[[119 104]
 [125 137]]
=>
[[137 125]
 [104 119]]

[[129 120 110 117 138 110 143 149]
 [129 125 134 124 122 122 126 134]
 [120 123 124 118 130 107 138 143]
 [130 132 151 136 113 141 111 113]
 [144 127 145 134 113 143 112 121]
 [127 127 112 126 139 125 138 133]
 [127 130 118 129 136 131 133 127]]
=>
[[127 133 131 136 129 118 130 127]
 [133 138 125 139 126 112 127 127]
 [121 112 143 113 134 145 127 144]
 [113 111 141 113 136 151 132 130]
 [143 138 107 130 118 124 123 120]
 [134 126 122 122 124 134 125 129]
 [149 143 110 138 117 110 120 129]]

[[156 118 149 136 141 127]
 [132 138 130 118 134 114]
 [131 123 113 119 126 123]]
=>
[[123 126 119 113 123 131]
 [114 134 118 130 138 132]
 [127 141 136 149 118 156]]

[[124 133 132 131 125 132 134 125 121]
 [136 124 130 131 134 124 129 132 132]
 [126 127 136 135 127 127 137 130 126]
 [144 121 127 129 139 121 124 134 136]
 [125 131 131 131 127 131 133 129 127]
 [141 128 120 122 135 130 120 129 131]
 [151 118 127 129 140 118 122 130 129]
 [133 123 137 136 132 122 135 131 128]
 [124 130 136 134 125 129 137 125 120]
 [126 130 132 131 128 129 133 130 129]]
=>
[[129 130 133 129 128 131 132 130 126]
 [120 125 137 129 125 134 136 130 124]
 [128 131 135 122 132 136 137 123 133]
 [129 130 122 118 140 129 127 118 151]
 [131 129 120 130 135 122 120 128 141]
 [127 129 133 131 127 131 131 131 125]
 [136 134 124 121 139 129 127 121 144]
 [126 130 137 127 127 135 136 127 126]
 [132 132 129 124 134 131 130 124 136]
 [121 125 134 132 125 131 132 133 124]]

[[126 126 143 126 121 126 123 120]
 [141 145 157  99 131 149 149 127]
 [149 144 117 136 156 125 115 125]
 [140 142 149 111 135 151 155 143]
 [122 125 143 130 122 142 151 151]
 [134 135 134 132 138 146 152 158]]
=>
[[158 152 146 138 132 134 135 134]
 [151 151 142 122 130 143 125 122]
 [143 155 151 135 111 149 142 140]
 [125 115 125 156 136 117 144 149]
 [127 149 149 131  99 157 145 141]
 [120 123 126 121 126 143 126 126]]

[[141 115 137]
 [121 137 122]
 [152 104 145]
 [128 127 128]
 [135 110 140]]
=>
[[140 110 135]
 [128 127 128]
 [145 104 152]
 [122 137 121]
 [137 115 141]]

[[141 140 128 127 136 133 140 129 137 128 114]
 [132 109 132 138 139 115 109 135 127 130 134]
 [156 119 126 140 127 128 147 134 131 130 128]
 [118 109 124 129 130 132 145 117 125 132 128]
 [119 137 124 120 123 131 100 134 122 125 123]
 [132 104 127 122 122 120 116 131 125 125 122]]
=>
[[122 125 125 131 116 120 122 122 127 104 132]
 [123 125 122 134 100 131 123 120 124 137 119]
 [128 132 125 117 145 132 130 129 124 109 118]
 [128 130 131 134 147 128 127 140 126 119 156]
 [134 130 127 135 109 115 139 138 132 109 132]
 [114 128 137 129 140 133 136 127 128 140 141]]
---
[[137 135 140 125 140 106 129 151 121 134 123 146 136 144 144]
 [144 127 132 130 130 146 127 128 133 125 134 134 124 129 129]
 [142 139 138 118 136 102 134 154 113 140 115 149 132 142 143]
 [134 146 124 116 124 110 144 142 111 149 113 137 124 128 128]
 [119 135 121 135 124 137 136 122 137 136 135 122 126 119 119]]
=>
[[119 135 121 135 124 137 136 122 137 136 135 122 126 119 119]
 [137 135 140 125 140 106 129 151 121 134 123 146 136 144 144]
 [144 127 132 130 130 146 127 128 133 125 134 134 124 129 129]
 [142 139 138 118 136 102 134 154 113 140 115 149 132 142 143]
 [134 146 124 116 124 110 144 142 111 149 113 137 124 128 128]]

[[119 139 129 114 128]
 [128  99 127 149 117]
 [142 136 133 113 148]
 [124 111 123 154 108]
 [119 112 125 152 108]]
=>
[[119 112 125 152 108]
 [119 139 129 114 128]
 [128  99 127 149 117]
 [142 136 133 113 148]
 [124 111 123 154 108]]

[[130 115 138 128 131]
 [145 126 114 121 109]
 [114 149 125 134 136]
 [135 112 135 128 127]
 [116 147 125 133 135]
 [139 127 118 120 114]
 [132 137 116 129 120]
 [139 131 112 125 114]
 [139 134 112 123 112]
 [143 114 126 125 117]
 [135 116 132 120 124]]
=>
[[135 116 132 120 124]
 [130 115 138 128 131]
 [145 126 114 121 109]
 [114 149 125 134 136]
 [135 112 135 128 127]
 [116 147 125 133 135]
 [139 127 118 120 114]
 [132 137 116 129 120]
 [139 131 112 125 114]
 [139 134 112 123 112]
 [143 114 126 125 117]]

[[122 138 139 134 100 111 154 152]
 [123 131 113 124 122 118 142 137]]
=>
[[123 131 113 124 122 118 142 137]
 [122 138 139 134 100 111 154 152]]

[[140 133]
 [153 141]
 [106 127]
 [102 131]
 [150 145]
 [101 129]
 [151 140]
 [111 112]]
=>
[[111 112]
 [140 133]
 [153 141]
 [106 127]
 [102 131]
 [150 145]
 [101 129]
 [151 140]]

[[127 126 149 124 119 104 131 107 148 151 135 144 125 123]
 [125 127 149 132 112 114 127 108 143 150 133 143 128 125]]
=>
[[125 127 149 132 112 114 127 108 143 150 133 143 128 125]
 [127 126 149 124 119 104 131 107 148 151 135 144 125 123]]
---
[[132 136 129 134 123 113 104]
 [145 127 108 136 118 135 122]
 [142 127 106 137 124 142 124]
 [107 140 132 128 146 131 126]
 [132 129 103 135 127 140 135]
 [102 143 136 127 137 124 126]
 [151 116 130 125 138 118 125]]
=>
[[136 129 134 123 113 104 132]
 [127 108 136 118 135 122 145]
 [127 106 137 124 142 124 142]
 [140 132 128 146 131 126 107]
 [129 103 135 127 140 135 132]
 [143 136 127 137 124 126 102]
 [116 130 125 138 118 125 151]]

[[131 127 135 116 130 116 128 132]
 [126 125 126 134 132 126 131 127]
 [143 122 129 115 129 127 132 134]
 [144 124 123 126 121 132 135 127]
 [123 123 149 130 137 123 125 122]
 [140 124 126 118 127 125 133 133]
 [130 133 128 112 123 119 127 135]
 [135 117 115 143 135 129 140 126]
 [141 126 132 117 124 134 128 130]]
=>
[[127 135 116 130 116 128 132 131]
 [125 126 134 132 126 131 127 126]
 [122 129 115 129 127 132 134 143]
 [124 123 126 121 132 135 127 144]
 [123 149 130 137 123 125 122 123]
 [124 126 118 127 125 133 133 140]
 [133 128 112 123 119 127 135 130]
 [117 115 143 135 129 140 126 135]
 [126 132 117 124 134 128 130 141]]

[[121 135 115 130 126 117 101 127 121 125]
 [125 128 142 119 139 104 145 113 131 103]
 [136 135 141 129 127 127 129 128 131 133]
 [123 127 135 124 129 132 134 132 135 137]
 [125 124 137 135 121 132 128 130 139 127]
 [138 106 139 152 147 146 128 130 122 131]]
=>
[[135 115 130 126 117 101 127 121 125 121]
 [128 142 119 139 104 145 113 131 103 125]
 [135 141 129 127 127 129 128 131 133 136]
 [127 135 124 129 132 134 132 135 137 123]
 [124 137 135 121 132 128 130 139 127 125]
 [106 139 152 147 146 128 130 122 131 138]]

[[142 132 141 127 153 132 151 133 132 138 129 125]
 [128 135 141 117 147 135 153 128 133 132 130 122]
 [143 133 143 123 158 132 156 132 132 138 127 122]
 [143 133 143 123 157 132 156 132 132 138 127 122]]
=>
[[132 141 127 153 132 151 133 132 138 129 125 142]
 [135 141 117 147 135 153 128 133 132 130 122 128]
 [133 143 123 158 132 156 132 132 138 127 122 143]
 [133 143 123 157 132 156 132 132 138 127 122 143]]

[[153 141 157 157 157 141 114 141 115 157 114 141 115 114]
 [118 100 113 113 113 100 157 100 156 113 157 100 156 157]
 [119 100 114 114 114  99 157  99 157 114 157  99 156 157]
 [152 141 157 157 156 142 114 141 115 157 114 142 115 113]
 [137 134 141 140 140 134 122 134 122 141 122 134 123 122]]
=>
[[141 157 157 157 141 114 141 115 157 114 141 115 114 153]
 [100 113 113 113 100 157 100 156 113 157 100 156 157 118]
 [100 114 114 114  99 157  99 157 114 157  99 156 157 119]
 [141 157 157 156 142 114 141 115 157 114 142 115 113 152]
 [134 141 140 140 134 122 134 122 141 122 134 123 122 137]]

[[146 118]
 [130 113]
 [153 120]]
=>
[[118 146]
 [113 130]
 [120 153]]
---
[[106 102 125 133 138]
 [118 139 137 146 125]
 [122 125 111 112 107]
 [104 137 107 148 145]
 [120 144 105 103 116]]
=>
[138 146 111 137 120]

[[105 105 106 104]
 [105 105 104 105]
 [151 151 105 150]
 [149 151 118 113]]
=>
[104 104 151 149]

[[130 123 127 131]
 [145 155 130 132]]
=>
[131 130]

[[132 120 138 131 134]
 [151 112 154 156 157]
 [118 135 130 130 113]
 [153 111 145 139 152]
 [102 141 121 125 105]]
=>
[134 156 130 111 102]

[[158 125 110 140 155]
 [131 121 153 132 143]]
=>
[155 132]

[[132 101]
 [128 134]
 [132  99]
 [128 144]
 [124 152]]
=>
[101 128]
---
[[106 122 129]
 [141 133 124]
 [125 124 141]]
=>
[[141 133 124]
 [125 124 141]]

[[139 130 131 142 121]
 [140 147 123 121 133]
 [151 132 143 107 112]]
=>
[[140 147 123]
 [151 132 143]]

[[136 105 126 109]
 [111 133 100 118]
 [118 122 113 107]]
=>
[[111 133 100]
 [118 122 113]]

[[142 132 133]
 [128 128 151]
 [145 132 130]
 [139 131 138]]
=>
[[128 128 151]
 [145 132 130]]

[[127 155 137]
 [132 152 136]
 [116 138 140]
 [140 123 123]]
=>
[[132 152 136]
 [116 138 140]]

[[127 151 149 151]
 [129 152 150 151]
 [105 108 112 108]]
=>
[[129 152 150]
 [105 108 112]]

[[106 106 150]
 [110 110 107]
 [109 110 107]
 [110 109 107]]
=>
[[110 110 107]
 [109 110 107]]
